A hilly landscape, sampled at points; each row gives a point and its height.
J_709: [-1 5 -3 15 15 -4 18 3 -6 -1 -5 8 6 1 12 19]  h=2.37
J_793: [-4 6 2 25 20 -8 28 10 -8 -4 -6 15 2 2 17 29]  h=2.77
J_397: [-4 3 14 24 -8 -11 28 -7 -7 13 -6 26 -5 -6 4 13]  h=3.01
J_431: [11 -6 4 -11 -29 0 -14 -15 -6 12 6 -3 -13 -4 -23 -13]  h=1.93
J_829: [0 8 -3 20 27 -4 25 11 -4 -10 -8 11 10 5 19 29]  h=2.97
J_860: [4 0 5 8 -10 -4 10 -8 -7 12 -4 12 -5 -5 -6 4]  h=2.55
J_279: [8 -6 -1 -20 -23 2 -23 -10 2 5 9 -12 -10 -3 -20 -23]  h=1.32
J_958: [8 -4 8 2 -26 -2 4 -11 -7 17 -1 13 -13 -4 -19 -5]  h=2.74
J_788: [-5 7 -8 9 25 4 11 8 3 -12 -9 0 16 5 19 15]  h=1.98
J_927: [4 0 -1 3 -3 -1 2 -5 -6 6 -2 2 -1 -4 -3 4]  h=2.19
J_791: [-4 5 3 23 16 -8 25 6 -8 0 -5 16 3 0 14 26]  h=2.44
J_726: [0 -1 -5 -13 3 5 -16 4 2 -4 0 -15 3 0 0 -7]  h=1.78
J_2: [-2 4 0 18 11 -5 20 2 -7 3 -5 12 2 -2 10 19]  h=2.59
J_884: [0 5 -2 12 11 -2 14 1 -6 1 -5 7 5 -1 8 16]  h=2.59
J_580: [-10 -1 -6 -12 17 8 -17 12 7 -17 -2 -21 12 4 12 -5]  h=2.88
J_273: [-1 4 3 16 5 -6 19 -1 -8 6 -5 14 0 -4 6 15]  h=2.70
J_42: [-7 5 6 28 12 -9 27 4 -8 2 -6 19 -1 -2 13 26]  h=2.93
J_522: [-10 3 -5 -4 22 8 -7 10 9 -17 -6 -14 17 6 18 2]  h=2.85
J_241: [-4 5 4 23 13 -7 25 4 -8 2 -6 16 1 -1 12 24]  h=2.65
J_498: [-10 4 -6 1 25 8 0 9 10 -16 -9 -8 18 7 20 7]  h=2.73
J_677: [-10 5 11 29 3 -12 29 -2 -7 7 -6 22 -3 -5 11 22]  h=3.08
J_992: [-9 8 -8 8 29 8 8 10 10 -16 -11 -1 21 7 23 11]  h=2.89
J_81: [12 -7 4 -13 -31 0 -16 -17 -5 12 9 -5 -16 -4 -26 -17]  h=2.07
J_787: [-2 7 -2 21 21 -5 24 8 -6 -4 -6 12 6 3 16 26]  h=1.48
J_733: [5 -11 -10 -38 -5 8 -35 11 18 -7 12 -21 -3 4 -11 -35]  h=3.21
J_573: [-1 -3 -6 -19 1 6 -24 7 6 -7 1 -20 3 0 -2 -15]  h=2.00
J_86: [-3 -3 -6 -21 3 7 -26 9 8 -9 2 -21 3 2 -1 -17]  h=2.42
J_310: [8 -4 8 3 -24 -3 5 -11 -7 17 -1 13 -11 -5 -17 -4]  h=2.71
J_710: [6 -4 -2 -16 -13 2 -20 -4 1 2 4 -13 -4 -3 -12 -15]  h=0.85
J_32: [-10 5 13 31 3 -12 30 -3 -6 7 -6 21 -5 -5 11 23]  h=3.17
J_704: [-2 6 0 24 23 -7 26 11 -7 -6 -6 13 5 4 18 29]  h=2.43
J_670: [5 -9 -6 -35 -11 8 -33 6 17 -4 12 -19 -4 3 -13 -36]  h=2.98
J_797: [-1 5 -5 11 18 1 13 4 -4 -4 -5 4 10 2 12 17]  h=2.58
J_365: [4 -7 -3 -29 -17 6 -30 -2 12 -1 11 -17 -6 1 -17 -33]  h=2.26
J_84: [9 -4 0 -15 -21 1 -18 -12 -2 7 6 -10 -9 -4 -18 -16]  h=1.18
J_696: [3 1 14 16 -18 -7 23 -9 -7 18 -5 27 -8 -4 -8 4]  h=2.97
J_615: [0 -6 -8 -30 0 9 -34 13 13 -9 8 -23 0 2 -6 -28]  h=2.97
J_851: [-2 3 -6 0 13 4 -2 3 -1 -6 -4 -7 8 1 9 7]  h=2.48
J_29: [-6 9 -7 14 30 6 17 11 8 -16 -12 6 21 7 23 18]  h=3.15
J_39: [-2 9 -6 17 30 1 21 12 2 -14 -11 8 16 6 22 24]  h=3.09
J_46: [-1 -6 -10 -31 4 9 -34 16 13 -10 8 -25 0 3 -5 -27]  h=3.06
J_361: [-6 5 4 26 15 -9 28 7 -8 0 -5 17 1 1 15 27]  h=2.83
J_625: [-2 4 3 17 6 -6 20 0 -7 6 -5 15 0 -3 7 17]  h=2.72
J_932: [9 -5 11 3 -31 -2 9 -11 -7 20 0 18 -16 -2 -22 -7]  h=2.95
J_855: [-4 10 -7 16 31 3 19 11 6 -15 -12 7 19 7 22 22]  h=3.19
J_508: [5 -9 -3 -33 -19 7 -32 -2 15 -1 13 -16 -6 1 -17 -38]  h=2.76
J_556: [10 -8 0 -23 -33 2 -25 -19 2 8 19 -11 -16 0 -29 -29]  h=1.95
J_742: [-9 6 -7 5 26 7 4 9 9 -16 -9 -5 19 7 21 10]  h=2.61
J_628: [-4 6 -7 9 24 4 10 7 2 -10 -8 0 14 4 18 16]  h=2.10
J_441: [3 -6 -4 -25 -10 6 -29 3 9 -2 7 -19 -2 0 -10 -26]  h=1.92
J_640: [-2 4 3 19 9 -6 21 1 -7 4 -5 14 2 -2 9 19]  h=2.68
J_922: [-6 6 3 26 17 -8 27 8 -7 -1 -6 16 1 1 16 28]  h=2.84
J_193: [-7 5 7 26 10 -10 27 3 -8 3 -5 19 -1 -2 13 25]  h=2.91
J_326: [-5 8 -8 10 27 5 13 9 4 -13 -9 2 18 6 21 16]  h=2.21
J_914: [-7 -1 -6 -12 14 7 -18 10 6 -14 -3 -20 10 4 9 -6]  h=2.76
J_434: [5 -8 -3 -29 -17 7 -30 -2 12 -1 11 -17 -6 0 -17 -34]  h=2.38
J_597: [-6 -1 -5 -13 11 8 -17 9 6 -11 -1 -18 9 3 8 -7]  h=2.64
J_881: [-5 9 -7 14 30 4 18 11 7 -15 -12 6 20 7 23 19]  h=3.17
J_59: [-2 6 -2 19 18 -4 22 6 -7 -2 -6 11 5 1 14 23]  h=1.88
J_85: [-3 4 6 20 6 -7 24 -1 -8 6 -5 18 0 -3 8 19]  h=2.77
J_822: [0 9 -5 19 28 -3 24 10 -4 -10 -8 10 10 4 19 27]  h=2.85
J_859: [-4 -1 -6 -11 9 6 -16 7 4 -9 -2 -17 7 2 6 -5]  h=2.45
J_773: [4 -3 -3 -15 -8 3 -20 -3 1 1 3 -14 -3 -2 -8 -13]  h=0.93
J_38: [3 -6 -4 -26 -12 6 -29 2 9 -2 7 -18 -3 0 -13 -27]  h=1.92
J_289: [-5 3 14 24 -6 -11 28 -7 -7 12 -6 25 -5 -6 4 14]  h=2.99
J_106: [-10 5 10 30 7 -11 30 0 -7 5 -5 20 -3 -4 12 24]  h=3.09
J_191: [-8 -2 -7 -21 12 9 -27 14 9 -16 1 -25 7 3 6 -14]  h=2.94
J_127: [12 -9 4 -17 -36 0 -18 -20 -4 12 15 -7 -18 -1 -31 -21]  h=2.29
J_220: [12 -7 4 -13 -31 -1 -16 -17 -5 11 9 -5 -16 -4 -26 -17]  h=2.03
J_398: [-8 4 10 27 3 -10 28 -2 -7 7 -5 21 -3 -5 10 21]  h=2.96
J_162: [7 -6 -1 -21 -19 3 -24 -9 3 4 9 -14 -7 -3 -18 -23]  h=1.20
J_753: [8 -2 8 4 -21 -3 7 -10 -7 16 -2 13 -10 -5 -15 -3]  h=2.68
J_169: [10 -7 10 -1 -33 -1 2 -12 -7 19 2 12 -16 -3 -24 -8]  h=2.89
J_306: [6 -1 -1 -4 -9 0 -6 -7 -5 6 0 -4 -3 -4 -8 -2]  h=1.63
J_236: [13 -11 4 -18 -41 0 -18 -23 -4 14 21 -7 -24 1 -34 -24]  h=3.00
J_979: [-6 -2 -6 -20 9 8 -25 13 8 -13 1 -23 5 2 4 -14]  h=2.78
J_68: [12 -9 3 -18 -36 0 -20 -22 -4 12 17 -8 -19 -1 -31 -24]  h=2.30
J_429: [9 -7 0 -22 -29 2 -25 -16 2 7 15 -11 -14 -2 -25 -27]  h=1.72
J_690: [1 3 -1 10 7 -2 11 -1 -6 3 -4 6 3 -3 5 12]  h=2.56
J_122: [6 -4 -2 -17 -13 2 -21 -5 0 3 5 -13 -4 -4 -12 -16]  h=0.86
J_314: [6 -10 -3 -35 -20 7 -32 -2 17 -2 15 -16 -7 3 -19 -40]  h=2.92
J_303: [-2 7 -2 20 22 -4 22 7 -6 -5 -6 11 8 3 16 26]  h=1.59
J_4: [8 -9 -1 -27 -34 3 -27 -19 6 7 20 -12 -16 1 -30 -34]  h=2.27
J_903: [5 -6 -2 -25 -18 5 -28 -5 7 0 9 -16 -6 -1 -17 -29]  h=1.65
J_139: [-7 7 -8 9 28 6 10 9 7 -15 -10 0 20 7 22 14]  h=2.53
J_166: [-3 3 11 23 -3 -10 26 -5 -7 10 -6 22 -4 -6 4 14]  h=2.90
J_489: [-9 4 -7 2 24 7 0 10 8 -15 -8 -6 17 6 19 8]  h=2.53
J_542: [-6 -2 -5 -16 10 8 -21 10 6 -12 0 -21 7 3 6 -9]  h=2.65
J_156: [3 1 14 17 -18 -7 23 -9 -8 18 -5 27 -8 -4 -8 4]  h=2.98
J_327: [6 -9 0 -28 -31 4 -29 -15 10 4 18 -12 -13 2 -27 -36]  h=2.36
J_565: [5 -7 -2 -27 -18 5 -29 -5 9 1 11 -16 -6 -1 -18 -31]  h=1.95
J_911: [6 -5 -2 -18 -14 3 -23 -6 2 3 5 -14 -5 -3 -14 -18]  h=0.92
J_930: [-5 3 13 25 -5 -11 29 -6 -7 12 -6 25 -4 -6 5 15]  h=2.99
J_546: [12 -11 3 -20 -41 0 -21 -24 -3 13 23 -8 -23 0 -34 -26]  h=2.93
J_324: [1 3 0 11 6 -3 13 -1 -6 4 -5 8 2 -3 5 13]  h=2.60
J_230: [-5 -4 -7 -24 6 9 -30 14 9 -12 3 -24 4 2 1 -19]  h=2.84
J_300: [-6 5 4 27 16 -9 28 8 -9 -1 -5 16 1 1 16 29]  h=2.93
J_610: [3 2 -1 6 3 -2 7 -3 -6 4 -4 5 1 -3 2 9]  h=2.45
J_647: [2 2 -2 5 4 -1 5 -2 -5 4 -4 2 2 -2 2 8]  h=2.37
J_243: [-6 1 -6 -4 18 6 -7 8 5 -11 -5 -11 12 4 13 3]  h=2.67
J_845: [11 -6 2 -15 -29 0 -19 -16 -3 9 10 -8 -13 -4 -25 -19]  h=1.68
J_550: [-5 -2 -5 -15 8 8 -19 8 5 -10 -1 -19 6 1 4 -9]  h=2.44
J_50: [-2 1 -6 -3 11 4 -5 4 0 -5 -3 -9 8 1 7 4]  h=2.42
J_92: [-2 -2 -5 -15 4 6 -19 6 4 -7 0 -18 5 0 2 -9]  h=2.10
J_147: [-4 6 2 24 18 -7 27 8 -8 -2 -6 15 3 2 16 28]  h=2.53
J_770: [-5 4 7 24 7 -9 26 1 -8 5 -5 19 -1 -4 9 20]  h=2.82
J_11: [11 -7 2 -18 -30 1 -21 -17 -3 9 12 -9 -14 -3 -26 -21]  h=1.74
J_771: [-11 3 -6 -4 23 8 -8 11 9 -18 -7 -14 17 7 19 2]  h=2.93
J_119: [4 -8 -4 -31 -14 7 -31 2 14 -3 11 -19 -4 1 -14 -34]  h=2.57
J_350: [2 1 11 16 -14 -8 22 -7 -7 15 -5 23 -7 -5 -5 6]  h=2.87
J_999: [0 3 8 18 -5 -8 21 -5 -7 12 -5 20 -4 -6 1 11]  h=2.80
J_436: [-7 3 13 27 -2 -11 29 -5 -7 10 -6 23 -4 -6 7 18]  h=3.00
J_579: [-2 6 -3 19 21 -5 23 7 -7 -4 -5 11 7 2 16 25]  h=1.54
J_351: [5 -10 -2 -34 -22 8 -31 -4 17 -1 15 -15 -7 3 -20 -40]  h=2.87
J_422: [-6 5 5 26 15 -9 28 6 -8 0 -5 17 0 0 15 27]  h=2.90
Which row is at the bottom of the valley that each row below runs down into?
J_822  drains to J_787
J_992  drains to J_788
J_690  drains to J_710
J_324  drains to J_710
J_881  drains to J_788
J_709  drains to J_787
J_647  drains to J_710
J_628  drains to J_788
J_797  drains to J_787
